Rotation paths and how fast each direction turns (degrees a step):
Each turn is a multiple of 5 degrees from 10 to 175, or 0.
Each row of a path follows its step; steps can be skipped.
Path 1:
step 1: [  8.2  -2.8 -11.0 -28.0 -13.8 -13.7   4.5   0.9 -10.6 -10.4  21.6  30.8
 -16.7   9.6 -15.5  15.0   4.4  -2.7 -12.6  -0.5  14.0   5.9  12.0 -11.6
 -12.1  -9.4  32.3  12.8   1.8   8.9  18.4  10.8  -1.8   8.0  12.6   3.3
   7.1  27.7   2.6 -17.8  -0.5  23.8]
step 2: [ 10.8  -3.1 -13.0   0.2   0.9 -11.7   1.8 -18.0  -1.5  19.8   8.8  20.3
 -15.9   1.4   2.0 -14.0  21.8 -25.1  14.4   8.1  37.9  -8.4   3.0 -28.6
  -0.4  -6.3  -0.2   4.4  14.3  -3.7 -25.8 -24.6  -6.5  -1.7  24.6  -6.0
  -0.6  -5.8  16.8  -0.3  -9.4  -3.1]
step 8: [  2.2  19.9   0.5 -20.7 -17.2   8.7  -9.0   8.9   7.1  -4.0  31.6   6.5
  10.5 -19.6  11.4 -14.6  -7.8  15.7  -6.8  14.2   9.5  -1.4  -8.6 -20.5
 -31.7  18.7 -11.7  -0.1  -3.7   4.1   4.3  29.8   6.8 -20.3  16.3 -11.1
 -10.8  16.7  10.0 -11.4 -12.7   3.5]
step 11: [-13.3   1.6  -4.4 -35.2 -15.2 -19.6  12.2  11.8  16.7  15.7   5.6  16.3
  -8.5 -16.2 -13.7  12.2  12.0  -1.2 -10.5   6.2   4.9  11.6 -11.3  18.0
  -7.2   0.3   8.3  15.7 -16.9 -15.4 -10.3  16.8  15.8  -2.8 -20.4  -4.0
 -12.8  -0.7  18.8  35.2   7.7   2.0]
step 12: [ 14.3   1.9   1.4 -11.9   7.7  20.3  17.7   7.8  21.9  -6.6   2.7  -4.2
 -33.2   4.1   1.6  -4.8   0.1  -6.3  10.3 -13.8  17.5  -5.5 -20.0  -3.5
   3.3  -9.5  -1.6  21.0 -10.0 -23.6 -18.0   5.6  14.1 -33.8  -0.4  26.1
  -7.3  15.6  11.1 -15.2  -5.6 -17.6]
step 16: [ 12.4   4.3  -6.7 -11.9 -22.3 -15.9   1.9  -9.5   7.5   8.1 -13.1  22.6
 -28.2 -11.7 -16.8  -6.1  25.0  17.6  -5.8  16.6  10.9  18.4 -17.9 -18.0
  25.9 -14.0   7.7  -2.6   7.0   1.4  -8.1  18.5 -22.8 -11.9   4.1  -6.6
 -14.9  19.1  -2.6  13.3  -1.6   2.6]
step 18: [  8.8   4.1  -5.1 -25.8   1.0  -1.2  14.6 -32.9  16.6  25.5  11.5  13.3
 -23.3 -13.7  -7.0   7.5  -2.4  -3.0 -10.6  22.4  10.0 -16.0 -19.9  11.7
   0.7  -6.6  -5.7  -4.8 -21.9  15.9   1.7   3.2  -0.8   5.7  23.2 -27.8
   7.6   3.5 -10.2  -7.7   6.6  16.8]
step 19: [-24.0  -4.7  -6.4 -17.6  -4.7  -1.4  -4.2 -24.2 -16.6  -9.0  11.8   3.4
 -14.0  -5.2 -13.6   9.1  -7.3 -13.6  -7.4  -3.9  28.0  21.6 -20.3 -13.6
  -5.6 -18.0  13.6  20.0   9.4  -6.0 -21.1 -10.9  18.9   8.9   4.1   9.5
 -15.5  12.8 -13.6 -27.2  10.1   9.7]
step 20: [ -6.1  -1.2 -30.2   2.2  -1.6   3.2   5.8  -8.5   2.3  -1.0  -8.1  54.5
 -15.1 -11.6   6.0  -9.3  -4.1  -7.8 -11.0  10.5  14.5  -9.8  17.8   3.9
  -9.5 -15.6 -21.3   3.0  -0.5   4.4 -10.5   3.1   1.0  -6.7  18.0   5.0
   8.5  -7.3  12.3 -30.9 -13.2  11.5]
step 24: [ -5.7  20.2  -3.0 -14.5 -14.3  10.6 -31.5  -8.4 -15.3  15.6  13.3  28.1
  -6.9  13.1  -9.3 -20.7  12.5  -3.6  21.8  -3.7  19.8  -5.2 -19.6  -8.3
 -12.6   9.8 -12.9  22.0  12.4  -6.6 -14.0   4.3  18.9  -4.0 -22.2   2.6
 -12.1 -12.1 -13.6  -3.7   5.2  -1.0]
Speeds:
[-4.8  5.1 -2.2  1.8  7.3  0.7  4.0  1.1  4.1  5.3 -0.4  8.5  8.8 -0.1
  0.7 -0.3  5.8  1.5  0.4  3.6  3.7  6.3 -2.8  3.5 -1.8  0.9  0.4 -0.3
 -4.2 11.2  5.1  2.4  1.1  0.3 -1.5 -0.4  9.2 -2.2  9.9  2.7 -4.8  8.4] : 155
[ -3.1  -7.5  -2.1   2.7   3.4  -5.1   1.0  -1.0   3.1  -1.1   5.4   3.6
   6.2   0.1   6.4   4.0  -3.2  -1.4  -2.8  -7.8  -8.0  -4.3   2.4  -6.5
  -1.1  -7.0   1.8  -0.6   1.3  -0.4  -0.1   1.1   4.5  -4.2   1.6   0.5
  -6.6   2.7   3.6 -12.3  -7.2   8.5] : 55
[-0.8  6.5 -1.6  6.1 -1.8  1.4  7.9  6.3 -4.1 -4.9 -0.4  0.8  4.6 -1.1
 -8.0 -3.4 -3.6 -0.5  0.8 -3.4 12.9  4.3  2.0 -7.6  8.7 -3.3 -2.8  3.8
 -0.4 -6.3  2.5  3.6 -5.4 -4.9  5.2  2.2 -1.8  5.4  0.1 -3.0  0.6  4.2] : 100
[  2.5  10.6   1.4   3.7   2.4   4.9   2.7  -4.1  -1.8  -3.3   7.0  -1.4
   5.1  -4.8  -0.1   3.2   2.0  -8.0   0.9  -5.1  -0.1  -0.4 -10.5  -1.1
  -4.4   6.6  -6.7   0.2  -0.5   8.4  -3.5  -3.3   3.2   1.9   5.7  -4.4
  -6.2  -2.6  -7.9  -4.2   0.0  -2.3] : 70
[-4.8  0.5 -2.8 -6.0 -4.1  3.3 -1.0 11.4  2.0  2.4  0.5  3.4 -1.4 -7.6
  4.5 10.5  4.4 -0.4  4.5 -3.7  3.2  0.3  9.3  0.6  1.5  2.6 -5.2 -5.7
  7.3  1.0  0.8 -7.2  3.8 -5.0 -0.7 -5.4  4.1  4.9 -5.8  1.0  1.5  2.1] : 115
